Some points, each followed by its number:
-13:10:2:-45:19:25:-43:-4:41:-51:3:12:33:-5:20:-38:20:57:39:2:19:-4:3:16:12:-10:-59:15:3:79:11:6:-15:20:6:36:3:29:0:21:30:-42:-23:27:-51:24:23:6:-22:-33:-18:-16:5:-6:47:-5 0
-27:-81:-26:-20:32:23:-29:-70:-31:26:5:-33:-32:-27:54:40:67:43:5:28:36:-17:-46:6:-19:-31:-13:-70:12:8:-18:-34:16:-63:2:-45:-3:67:-68:14:64:23:19:65:21:17:-24:31:-1:25:-32:-34:-31:60:26:35 1
-77:-42:-16:-9:38:24:-33:-42:12:-49:-32:6:-28:-11:45:51:14:-26:28:51:15:5:13:-12:-10:-7:-17:-72:41:16:-5:0:11:-47:76:15:14:11:-44:33:21:15:5:58:-5:-25:-63:9:38:23:-61:-5:-29:18:53:29 2
18:-4:-58:-2:45:75:-10:-80:24:46:-18:-45:-7:-24:-17:11:52:26:-32:7:22:6:-37:7:-85:-25:-43:-29:49:-35:-20:-7:-17:-73:4:56:12:10:-65:9:44:57:95:45:32:26:17:20:15:51:-80:-7:4:31:-30:8 3
-28:-27:5:22:-48:-12:30:23:-17:-28:13:-10:7:-16:34:4:-56:-20:43:-12:15:11:51:55:53:-8:-2:11:35:11:53:-52:37:-11:31:-11:9:-59:-71:-10:39:39:19:13:-13:42:-19:9:-7:-14:-6:-20:-27:8:25:2 4
-1:12:41:28:41:56:-75:-6:34:-27:-37:-10:-39:4:-21:-68:42:-30:-7:-34:-47:56:18:45:-5:57:-49:-47:67:25:19:94:-51:1:47:2:40:-1:68:20:-10:-100:21:24:35:-117:-3:-8:43:5:-42:4:31:-65:-33:32 5
41:-6:7:34:5:41:-13:-29:-6:-8:-27:39:8:10:3:-21:-71:33:-7:1:-17:8:28:38:-53:33:-19:-31:8:27:1:23:30:-36:-31:-10:42:-10:54:-39:-12:-29:17:26:32:-3:14:29:-1:-30:7:13:27:-8:-46:-13 6
43:62:10:-33:-46:24:112:-7:38:28:3:-9:-25:-17:-22:-15:38:19:-5:-13:7:1:-34:10:-12:20:0:45:-68:-12:-33:-47:65:-26:-20:37:-4:33:4:23:-35:47:18:-127:-35:10:75:15:-20:39:42:-23:27:13:31:37 7
27:-23:-16:-4:6:22:46:-22:-2:3:15:-40:4:0:7:-8:-14:-14:-16:-57:-50:33:5:-8:-47:20:35:-47:18:-30:-28:-6:-28:-14:-7:-22:11:10:27:-89:40:3:9:-26:41:-13:16:2:18:11:0:-14:48:-17:-9:-44 8
Which two points above are nearest to each new point? Their numbers follow each, nearest first.
-59:-64:-44:-4:15:5:-23:-56:41:15:-54:-28:42:-12:79:35:0:40:64:-5:21:6:44:65:-78:-29:-66:-52:87:42:28:6:35:-22:12:-17:55:-36:-79:-36:79:2:-2:96:13:-1:-54:19:76:-49:-70:3:-43:-15:44:-52 2 1
-9:-14:1:-30:27:29:-55:-18:29:-52:-28:-3:-44:-4:23:6:24:-6:18:12:16:29:-25:9:11:5:-40:-16:13:-11:-23:-14:-15:-22:41:41:11:23:-26:9:59:-1:13:61:36:36:0:-18:23:52:-53:-24:-69:-14:9:36 2 0
-71:3:-63:-127:110:-50:1:3:-35:82:-4:-86:-5:-25:-16:13:67:-62:-11:33:106:-44:-54:-71:-62:-76:83:-21:-65:8:-32:-25:-19:25:50:15:-82:38:-74:76:34:34:64:-43:-37:-2:27:43:-16:37:5:-1:-108:99:18:-33 1 3
57:-12:82:-81:-86:-70:25:5:-36:-23:62:8:41:11:6:-55:33:51:-16:24:49:-31:-16:-23:27:-54:-43:18:-41:4:-59:-104:72:-3:-72:-16:-28:28:13:122:-11:-2:9:-61:19:42:11:40:-45:68:127:-31:10:-9:-15:65 7 0
-1:13:-20:-35:-64:-17:-67:-44:-18:-13:16:-14:-59:28:-54:-57:-21:-5:-19:19:-12:-14:-21:3:69:-51:22:46:1:37:-56:-84:21:5:-12:75:-28:78:2:127:-13:7:-22:-66:-74:-16:26:21:12:71:25:-74:-18:-2:23:70 7 0
14:-4:-5:2:-51:-11:30:0:-33:-8:62:3:-22:-10:-16:-2:12:41:-26:75:-56:-18:-54:-1:82:-40:-11:17:-45:-80:-59:-72:92:-9:-29:-35:-54:69:-59:51:-6:76:-17:-51:12:60:9:6:-9:88:-7:-13:-17:-27:63:98 7 1
1:30:42:3:59:4:-44:74:-27:6:-31:-3:63:17:-46:-9:-18:-52:29:-111:-32:-11:-26:45:13:90:-20:49:-79:-39:61:103:-22:54:26:-3:-37:-50:98:-56:-59:-11:14:-55:9:-17:-27:5:13:-88:-13:85:-4:-49:-22:-50 6 8
-39:41:-44:-37:-78:-11:-34:15:21:-27:31:6:-38:40:-39:-27:25:-19:-6:45:-12:-25:3:12:46:-34:-3:28:0:60:-89:-68:22:-36:-32:66:7:33:-39:104:-28:-25:11:-76:-77:0:34:26:-61:74:48:-22:-33:43:60:70 7 0
-7:-57:-21:-19:-18:-7:63:-57:-4:-15:-2:-11:-4:-29:41:62:-10:30:-18:-2:11:-23:7:22:-20:-20:-24:2:-5:18:35:29:32:-27:-17:-93:10:-19:-30:-67:34:87:44:11:51:71:-39:5:15:4:-4:16:-6:35:48:-25 4 1
-6:4:-27:49:23:23:-28:-18:57:87:-82:-15:4:-1:-3:35:9:3:-37:-27:13:53:55:31:-85:23:-47:-1:115:51:47:34:4:-51:34:30:0:-46:-23:-51:52:34:110:73:-29:-9:14:8:46:-43:-38:0:17:29:-5:-74 3 6
-28:16:-8:-11:5:-21:-51:20:27:-26:5:64:8:10:47:-6:-33:8:39:6:60:-8:3:54:20:3:-72:-24:28:50:-5:-8:2:6:19:50:5:-11:-2:-1:41:-19:-11:38:12:-22:-56:-12:18:-23:15:-14:29:-45:-34:0 0 6
-52:15:-20:12:26:20:19:-26:63:43:-87:-35:-21:-34:15:22:31:17:30:-37:44:21:36:22:-78:-6:-40:-6:95:37:69:19:-30:-4:67:49:58:-53:-35:-68:26:-5:73:30:16:-38:27:-1:45:-54:-48:1:46:18:-30:-27 3 6
14:49:11:-12:65:21:-24:-26:-32:-17:-67:-42:-46:3:-17:-18:30:-69:-10:-33:-41:53:67:22:2:69:-55:-36:74:17:38:30:-67:22:23:11:11:-9:51:-20:33:-108:-1:-8:41:-127:-29:-26:31:-54:2:-33:39:-64:16:-13 5 8
-8:-66:16:109:11:-25:73:58:-25:-2:52:30:48:-17:3:28:-26:-8:9:20:-88:-23:-42:31:39:12:53:-11:-4:-103:-8:59:22:44:17:-75:-24:-18:75:-91:-8:-18:-14:4:43:13:-17:-7:24:-26:-51:62:31:-49:1:-44 8 6
13:-49:-34:53:-15:0:95:47:-21:87:29:10:4:15:-21:37:-38:30:-19:-1:-72:-5:22:-17:36:18:16:-27:-39:-26:-4:31:18:34:37:-45:-15:-43:68:-15:-19:-2:-16:-30:5:54:32:17:10:-21:4:29:53:-4:-13:-42 8 6
